In the rows, zero is written as 128.
The rows of Y fall into 3 groups, which share some directions, and each row is roughly a mix of its group's hidden directions.
Y (106 x 10):
[[117 173 105 108 133 121 127  98  82 188]
 [120 113  47 123 131 116 137  84 100 123]
 [123  92 130 194 100  97 152 144 139 166]
 [125 140  61  99  76 134  96 139 143 138]
 [ 93 143 111 113 130 129 201  86 150 142]
 [104 153 104 147 136 135 176  66 111  96]
 [101 113 120 128 106 115 128 185 196 148]
 [145 131 208 138 134 140 129 172 157 129]
 [139 146  79  98  83  78 101 136 107 112]
 [172 131 180  89 146 125  92 171 135 135]
 [102 104 107 163 125 114 174  62 132 116]
 [148  79 141 150 110 134 135 158 146  60]
 [184 153 121 158 124 100  91 162  87 121]
 [150 131 116  48 125 147  87 153 116 130]
 [111 112 129 106 154 169 111 120 114  51]
 [161 152 166 108 142 126  96 193 151 111]
 [145  96 149 154 134 129 153 164 182  77]
 [156 126 113 146 108  76 198 130 110 114]
 [164 112  97  52 119 133 109 157 112 129]
 [146 125 187 120 176  81 143 156 144 132]
 [165  91 141 154 103 110 142 141 130  58]
 [159 132 132 129 137 117 207 115  83 140]
 [112 131  48 115 105 126 117  94  94 131]
 [130 118 135 151 116 119 135 156 208  87]
 [128 112  81 110  48 128 119 110 140 120]
 [150 121 205 154 147 133 145 159 157 117]
 [171 145 154 106 127 113  99 188 136 170]
 [112 117  89 135  51 153 126  95 133 121]
 [112 113 122 135 112  95 130 189 189 148]
 [138 147 121 114 136 135 161 157  87 201]
 [123 130  80 141 124 204 114 143 147 154]
 [ 98 106 112 124  62 116 146  73 116 140]
 [156 183 115 137 161 113 129 137  85 177]
 [137 133 150 146 155 129 177 144 200 113]
 [117 171 117 105 144 133 116  93  85 188]
 [114 188 154 134 139 132  78 148 157 166]
 [101 157 199 152 139 162  94 134 130 117]
 [127  96  44  91 113 121 132 123 126 125]
 [ 88 160 112 102  80 117  98 101  83 143]
 [123 140 182  94 106 128 107 171 172 156]
 [133 143  81 123  63  97 110 121  92 109]
 [148 141 150 126 164 166  78 169 111 168]
 [ 80 156 125 101 156 149 122  69 139 160]
 [122 133 132 140 134 141  84  80 148  59]
 [117 137  91  79 115 159  74 170 123 131]
 [161 133 171  72 130 138  84 164 127 147]
 [127 125  49 150 133 131 136  92  92 111]
 [ 93 133  99 177 119 115 172  72 131 133]
 [ 96 109 141 149  65 133 151  71 124 128]
 [166 114  84  58 116 130 133 146 100 123]
 [ 96 107  81 151 112 134 157  67 107 146]
 [150 132 174 102 155  63 130 165 143 130]
 [145 134 204 166 142 114 163 104 124 125]
 [133 111  70 163 117  94 186 113 125 131]
 [ 99 158  94  99  92 118  95 101  76 126]
 [128 137  73  77  83 104  96 142 143 140]
 [140 123  65 119 112  91 170  95 131 161]
 [153 136 131 129 130 142 112  73  61  93]
 [ 97 109  89 148 107 140 152  62  96 134]
 [122 136 153 134 209  90 146 123 104 138]
 [159 118 150 118 155 153 174 129  65 155]
 [122 118  98 154 106  89 139 110 146  55]
 [122 125 187 122 140 168  83 167 120  96]
 [154 134 168 113 152  57 133 167 141 127]
 [137  95 203 135 150 128 160 125 164 122]
 [141 118 213 141 146 110 150 149 151 126]
 [146 150 174 155 188 152 122 169 136 114]
 [155 134 181 109 169  89 126 175 150 126]
 [111 160 183 116 110 157  79 142 127 167]
 [141 133  90 153 104  75 182 128 117  95]
 [ 82 142  94 133 115 121  91  99 174  87]
 [146 114 206 136 145 133 143 156 170 124]
 [119 127 125 137 100  94 113 176 199 141]
 [139 112 103 159  99  79 144 135 140  64]
 [125  84 123 189 136 107 176 117 129  94]
 [119 134 155 101 165 175 102 136 114 189]
 [126 164 107 124 146 106 194  93 101 158]
 [127 141  59 102  72 130  96 131 124 128]
 [140 143  83  89  91  70 103 145 115 127]
 [ 94 106  92 146 117 129 159  59 104 140]
 [129 144 100 133 122  93 208 100 110 127]
 [158 122 144 118 150 148 141 118  46 152]
 [ 86 123 107 130  97 109  95 116 190  94]
 [154 116 113 153  91  66 145 123 118  78]
 [122 153 124  88 154 162 135  90 103  68]
 [123 147 120 115 145 128 158 168 120 207]
 [160 106 192 153 166 108 127 151 149 102]
 [ 96 140 136 100 166 186 120 125 130 182]
 [116 130  71 139  72 129 124  90  89 113]
 [106 127 121 138  99 109 119 142 212 104]
 [131 163 148  76 137 155  67 156 133 136]
 [142 101 201 149 152 134 160 136 165 122]
 [108 158 151 137 101 123  97 126 149 204]
 [ 92 131 114  93  74 106 117  87  89 146]
 [113 127 159  90 146 178 132 120 121 193]
 [115 131 189 106 153 161  76 128 137  99]
 [159 107  61  86 109 111 160 130 106 133]
 [168 101 169  99 151 129  94 181 134 107]
 [ 97 112  90 153  97 138 152  65  98 136]
 [159 122 117 151  93  68 146 111 110  79]
 [125 127  87 160 126  98 191  80 126 129]
 [165 116  95  51 126 136 121 148 105 113]
 [172 125 182  72 139 128  96 152 129 139]
 [111 122 119 172 131 103 181  65 135 127]
 [117 130  77 137  76 185 110 110 110 124]
 [158 146 134 121 125 112 199 105  88 160]]

Here is one row of each group, with its name. Which group are the others in?
[117 132  79 159 130 102 184  79 130 121] => (105)
[111 116 120 142 100 100  96 167 197 109] => (22)
[ 91 167  88 102  98 115  92 106  88 138] => (19)

[177 155 111 162 126  75 122 131  88 103] => (22)
[122 130  99 137 102  82 195 101 131 102] => (22)
[161 155 142 139 166 137  74 168 105 161] => (22)
[122 152  60  98 115 108 138  92 138 167] => (105)
[ 98 108 123 120  65 104 146  72 109 137] => (19)
[160 151 170 113 139 132  97 194 151 112] => (19)
[167  99 121 157  97  93 146 175 116  88] => (22)
[147 147 148 145 161 144  80  84 128  75] => (22)
[125 146 138 139 124 217  99 151 129 129] => (19)
